Look-ups in named tables: a row name and a column name give one cell, copied from the table.

fup =
,matote,fad,kif
gapupa,129,173,48
rurelut,189,38,178
vonubu,143,171,50
bedinar,51,229,77
piza,44,205,58
tav,129,62,210
gubokom,100,78,195
tig,191,40,180
fel,97,78,202
gur,126,169,56
tate,122,177,57
fopev,141,170,66
gov,123,165,55
kivemok,197,42,186

kif of piza = 58
fad of tig = 40
matote of tav = 129
matote of vonubu = 143
kif of tig = 180
matote of rurelut = 189
fad of kivemok = 42
fad of bedinar = 229
Which row has the largest kif? tav

Table nad
fields: faviv, tigim, tif, sib, zelegi, tisumod, diti
tafomos: [43, 70, 50, 38, 81, 18, 54]
mekab: [61, 26, 47, 78, 60, 56, 48]
benib: [34, 58, 37, 48, 40, 98, 58]

What is the diti of tafomos in nad? 54
What is the diti of benib in nad? 58
What is the tisumod of mekab in nad? 56
What is the tigim of benib in nad? 58
What is the tif of tafomos in nad? 50
What is the tif of mekab in nad? 47
What is the faviv of tafomos in nad? 43
What is the tif of benib in nad? 37
What is the faviv of benib in nad? 34
What is the sib of tafomos in nad? 38
What is the sib of benib in nad? 48
What is the tisumod of tafomos in nad? 18
What is the tisumod of benib in nad? 98
What is the zelegi of mekab in nad? 60
What is the zelegi of benib in nad? 40
What is the diti of mekab in nad? 48
What is the faviv of mekab in nad? 61
Row with the largest tigim: tafomos

Table pepu
,niveram,tif,baz,bogu,mamenuv,daz
razazi,3950,3767,6147,7016,1126,8595
tukez,9649,7443,7626,7926,3300,5327
perige,8809,7921,6496,4672,8775,3541
sarum,5391,3459,8593,4396,6255,7902

mamenuv of sarum: 6255
tif of razazi: 3767
daz of sarum: 7902
baz of tukez: 7626
baz of perige: 6496
daz of perige: 3541
niveram of razazi: 3950
niveram of perige: 8809
bogu of sarum: 4396
niveram of sarum: 5391
tif of tukez: 7443
bogu of razazi: 7016
mamenuv of tukez: 3300
baz of sarum: 8593
mamenuv of perige: 8775
bogu of tukez: 7926
tif of perige: 7921
Which row has the largest niveram? tukez

dadis
        pafu  sudu  kogur  refako  zemepa  lesir
gekug     56    46     37      46      66     49
vifo      75    41     43      39      21     43
bib       39    29     56      58      62     47
lumip     75    41     44      40      20     42
buv       39    30     56      58      62     47
zunipe    13    45     34      47      23     49
vud       18    44     38      49      19     43
bak       57    46     36      46      66     49
galef     60    45     35      46      61     47

vud, zemepa => 19
bak, lesir => 49
gekug, zemepa => 66
bib, kogur => 56
galef, refako => 46
zunipe, zemepa => 23
bak, kogur => 36
zunipe, kogur => 34
gekug, lesir => 49
gekug, sudu => 46
gekug, kogur => 37
buv, sudu => 30
buv, zemepa => 62
vifo, zemepa => 21
bib, refako => 58
vud, sudu => 44
bib, lesir => 47
buv, kogur => 56

detor =
|  | sez | gug | pas | mudito | bakedam | zubez |
|---|---|---|---|---|---|---|
| muvim | 229 | 122 | 92 | 158 | 254 | 95 |
| vavenus | 148 | 136 | 123 | 145 | 182 | 160 |
| zafaki | 166 | 123 | 145 | 43 | 6 | 77 |

zafaki, zubez -> 77
muvim, gug -> 122
vavenus, gug -> 136
vavenus, mudito -> 145
vavenus, zubez -> 160
vavenus, sez -> 148
muvim, zubez -> 95
vavenus, pas -> 123
muvim, bakedam -> 254

nivag:
          razon  romapil
tiv      -0.353    0.521
gil      -0.007    0.344
tov      -0.205    0.500
bos       0.853    0.040
pigin    -0.692    0.414
lodabem   1.000    0.363
vup       0.555    0.000
mon      -0.587    0.452

What is the razon of mon in nivag? -0.587
What is the razon of bos in nivag? 0.853
What is the razon of pigin in nivag? -0.692
What is the romapil of tov in nivag? 0.500
What is the romapil of gil in nivag? 0.344
What is the romapil of pigin in nivag? 0.414
What is the razon of lodabem in nivag? 1.000
What is the romapil of lodabem in nivag? 0.363
What is the razon of tov in nivag? -0.205
What is the razon of tiv in nivag? -0.353
What is the razon of gil in nivag? -0.007

fafad:
,rom,fili,foguno,zipon,vomode,rero,ladomog,dafu
zepe,118,115,105,104,105,104,117,106
negib,152,96,113,115,118,113,151,123
sopine,186,184,43,34,32,39,185,33
faseg,178,186,43,34,31,39,177,32
lapekup,61,137,97,93,89,95,61,87
dako,90,155,79,73,69,76,90,67
pazu,234,187,34,25,24,30,233,28
nutalep,61,137,97,93,89,95,61,87
zes,95,36,166,174,181,169,94,186

pazu, rom: 234
pazu, rero: 30
pazu, zipon: 25
sopine, rero: 39
dako, ladomog: 90
lapekup, foguno: 97
sopine, fili: 184
nutalep, rero: 95
zepe, vomode: 105
faseg, rom: 178
nutalep, dafu: 87
negib, rom: 152
negib, rero: 113
zes, vomode: 181
sopine, zipon: 34
Row with the largest vomode: zes

rona =
,topa,nos
sotuv,226,160
doti,220,188
tupi,173,170
lovamu,19,73
ser,216,139
mun,68,137
bosino,1,47
biko,135,90

tupi, topa => 173
sotuv, nos => 160
bosino, topa => 1
ser, topa => 216
lovamu, nos => 73
doti, topa => 220
bosino, nos => 47
tupi, nos => 170
lovamu, topa => 19
doti, nos => 188
biko, topa => 135
sotuv, topa => 226
ser, nos => 139
mun, nos => 137
Which row has the largest nos? doti

kubed.csv
,gimuzi,samis,zop,mege
dedesug,-18,170,644,-503
ginose,32,306,584,-403
sapati,949,854,-414,742

What is the mege of ginose in kubed? -403
What is the gimuzi of dedesug in kubed? -18
What is the samis of sapati in kubed? 854
What is the mege of dedesug in kubed? -503
What is the samis of ginose in kubed? 306
What is the zop of sapati in kubed? -414
What is the samis of dedesug in kubed? 170
What is the mege of sapati in kubed? 742
What is the gimuzi of ginose in kubed? 32
What is the zop of ginose in kubed? 584
What is the gimuzi of sapati in kubed? 949

dep
|  | nuvapom | bev | nufos | zikug | moketa |
|---|---|---|---|---|---|
| mil | 108 | 104 | 227 | 116 | 104 |
| sebofan | 205 | 191 | 102 | 210 | 176 |
| lezovef | 173 | 162 | 147 | 179 | 152 |
| pazuz | 188 | 177 | 119 | 194 | 164 |
| maz | 56 | 60 | 230 | 61 | 73 |
| zok | 22 | 31 | 241 | 25 | 51 |
| dofazod | 219 | 206 | 62 | 223 | 189 |
| danenu | 206 | 191 | 125 | 213 | 174 |
| rek | 35 | 46 | 177 | 35 | 66 |

nuvapom of rek is 35
bev of dofazod is 206
moketa of sebofan is 176
bev of danenu is 191
zikug of danenu is 213
moketa of lezovef is 152
zikug of pazuz is 194
zikug of mil is 116
nufos of zok is 241
bev of maz is 60
moketa of danenu is 174

